In the data rows, 128 means zero.
Here are some points:
[134 131 127 140 162 120 154 162 117 127 107 139 106 120 142 157 111 101 166 226 185  25  97 183 124 136  90 148 148 130 141 127]
[108 140 122 106 145 120 119 145  89  92 189 122  95 143 134 191 135 183 152 142 158 109 154  89 120 106 106 122 142 140 171 151]
[152 140 140  95 109  50 172  39 134 165  84  87 153 153 141  94 129 103  81 114 132 116 108 165 112 104 170 129 133  92 102 112]
[119  82 139 127 124 111 118 123 157 133 148 109 153 153 123  90  77 144  87 112 102 126 103 133  91 192 115 138 108 162 144 143]
[155 136 135 158 106  29 145  43 147 137  83  92 161 126  72  89 171 123 110  87  78 150  89 195  87 152 155  83 106 142 125 107]
[133  83 118 112 111 149 115  89 105  32 129 105  93  90 135 185 132 102 108 142 140 157 163 119 180  30 164 122 154 129  99 101]
[188 103  92 116 141 130 197 147 142 111 152 136 118 172 102 122 112 134 205 178 147  92 172 156 108 118  78 188 107 126 155 111]
[ 84 185 117 194  65 116 158 100 134 121 107 135 164 144 134 122 193  64  87  95 127 123 100 144 106  67  76  84 100 107 109 106]
[ 96 180 122 194 121  64 115 154 123 156 125 145 170 166 181  93 162 104 138 220 180  97  71 139  98 210 139 163 166  65 112 107]
[ 71 173 128 144 100 148 112  70 113 132 110 125 169 133 128  92 154  38 142 138  48 120  84 120  80 146 107  98 129  71  69 142]
[106 108  70  64 130 163 100 169  68 151 137  77 187 110 148 137 120 146 137 136 130  55 139  90 120 148 171 127 126 123 146 123]
[146 150 121 192 128 159 156 196 104 167 141 145 164 123 120 106 130 138 167 166 126 131  94 206  77 138  91 151  69 112 126 146]
[ 91 132 115 112 121 203  84 156 129 113 151 138 137 116 132 114 110 124 169 135  94 114 132  91 182 150 158  65 124 144 111 120]
[ 22  94 115  94  88 176  84 168  97  67 125 141 119 116 133 132 106 103 123 220 151 143 153  65 131 132 172 119 134 175 149 122]
[134 123 154 130 119 159 158 156  61 101 159 138  70  92 150 119  89  83 113 126 186 132 168  92 143  86 154 115 107 146 119 143]
[166 119 180 200 137  82 196 103 153 163  82 150 155 173 150 103 175 161 154  92 118  91  94 177  80 156 139 161 125 106 140 169]
[161 166 130 176 168  79 138 148 164 184 125 147 136 157 160 129 190 139 127 192 111 122 158 213  71 226 112 126  86  96 129 189]
10 more points follow, each with its number after it:
[150  97 174 107 136 102 168 154 129 170 142 153 122 155 124  94 104 147 118 168 221  88 169 160  97 131 110 176  82 157 169  99] 0
[174 101 104 135 125 110 190 145 180 118 144 178 140 136 146 115 152 136 141 135 204  81  89 170 144 158 118 131 136 141 165 121] 1
[161  93 107 162 137 112 138 130 150 212  92 107 188 144 148  97 101  87 142 127  90  86 131 149  91 191  96 164 176  77 105 149] 2
[159  78 125 147 136 121 123 162 159 143 129  80 127  67 144  95 196 149 170  98 111 149  94 123 138 133 146 123 135 182  89 101] 3
[117  82 131  85 120 159 147 115 131  71 153 110 110 136 128 150 130 141 112 125 107 134 137  99 154 149 183 142 157 117 146 181] 4
[100 117 161  82 129 144 112  89 104 208 124 106 120 110 150 120  93 129 116 169  88  85 164 104 138 142 147 151 129 110 167 168] 5
[ 91 123 108  87 138 162  83 123  95  50 157  77 101 111 151 134 103 111 118  79 130 166 141 110 155  82 109 112 185 180 145 158] 6
[107 142 169 134 121 169 154 162 167 141 156 123 148  52 107  33  83 223 157  31 108  98 138  59 181 115 220 104 128 102 168 124] 7
[103  76  73 111  55 203 135 109  84  50 196  85 118  78 103 146 157  72  98  51 114 184 155  83 190  64 160  56  95 187  78  97] 8
[123 157 141 147 161  76 171 135 172 137 103 155  92 190 119  91 129  79 108 142 168 151 115 209  62  99 112 153 147 156 107 143] 9
Which two of these numbered points are nearest to each point below, looking only along the 8 directions in which the first points spread most? Their numbers follow each, nearest first.
[126 156 166 100 120 111 111 184 177 149 134 143 159  91  70  50 133 176 111  87 152 117 143  88 202 161 173  97 128 111 186 120] > 5 3
[125 150 162 122 154 114  84 136 104 160 104 120 138  82 111 106 101 171 129 141 136 115 133 119 163 103 130 152 126 138 146  65] > 5 3
[118 113 135 166 141 174  94  92 105  67 137  97 106  92 129 180 128  77 136  91 108 101 159  73 193  86 126  91 134 148 126 153] > 6 4
[161 105 144  65 147  99 138 175 143 116 149 108  81 109 113  64 104 200 146 105 199 109  86  61 171 136  73 125 114 129 210 105] > 5 4
[101 104 122 138  85 157 106 133  74  48 177  96 116  92 107 157  90 116 110 107 132 160  98  65 189 122 136 102 128 122 124  82] > 6 4
[ 74 115 170  83 134 138  92 141  64 122 155  75 149  91 114 173 165 145 140 100  96 123 109 100 148 159  91 155 180 119 140 131] > 5 4
Now 10 new points, numbered from 0 again:
[104 137  98 106  98 163  95  90 131  47 177 152  78 100 103 232 129  83 127 139 106 103 162  79 178  78 116 132  85 181 125 125] 0
[106 164 126 138 158 123 126 128 149 209  90 140 172 146 155  94 141 123 193 138 149  97  93 194  70 163 115 141 123  57 128 169] 1
[134  79 184 101 153 143 102 129  90  93 176 157 101 152 152 165  81 157  89 106 132 151 120  78 134 149 142 167 133 149  85 166] 2
[148 182 158 160 161  87 177 148 144 146 136 169 136 142 141 131 174  60 109 128  92 140  83 189  99  81 100 153  92 111 135 116] 3
[138 144 144 147 108  87 189 121 150 127  62 141 148 176  70 150  81 133 126  65 127  96 104 134 178 100 153 134 195 151 130 106] 4
[172 150 119 147 111 151 129  54 127 114 159 151 102  41 103 133 155 158  94  52 120 147 141 129 155  75 161 121 110 143  77  81] 5
[119 179 161 136 125  43 104  84  97 198 105 100 211 185 141 135 154  88 132 123  46 154 122 126  34 118 142 115 114  54  49  96] 6
[143 208 133 157  94 128 142 101 157 175 116 103 132 162 191 122 170 162 138 211 126  93  87 178  52 208 138 173 149  67 141 148] 7
[121 124  99 117 136 126 152 161 106 111 182  97  92 113  95 173 116 107 102 184 104 119 173  80 181  93 119 108 139 176 146 120] 8
[ 70 114 198 124  80 148 116 102 107 140 155 140 154 140 127 127 117 142 114 116 175 135 170  92 189 142 195 167 117 145 164 134] 9
Which two of these numbered points are nearest to each point below, looking only along the 8 directions in which the first points spread most? Their numbers follow each, nearest first.
[116 193 120 165  63  93 105  92 106 185 106  72 164 171 138 113 183  72 114 108  65 146 177 132  88 141 142 104 147 106  58 124] > 6 3
[146 158 118 184  46 135 160  66 140 137 105 100 173 148  84 128 178  60 151 102  99 171  85 187  55  99 104 108 109  75  31 147] > 3 6
[104 156 123 166 158  90 123 126 126 188  76 123 187 167 118 103 169 123 126 167 132 126  96 122  92 150 104 164  78 120 131 193] > 1 7
[126 192 141 138 118 112 118 137 115 131 107 149 140 147 130 169  90  64  95  38  81 142 199 157 145  60 160  80 124 146  51 131] > 5 4
[184 108  90 120 139  95 138 121 104 133  71 133 107 122 118  69 115 145 119 148 144 129  83 120  98 120 105 146 148 160 174 107] > 4 9
[127 141 114 211 160 114 151 164 132 224  86 162 158 173 218  83 155 148 166 142 125  90  97 172  86 192  82 128 137 100 124 140] > 1 7
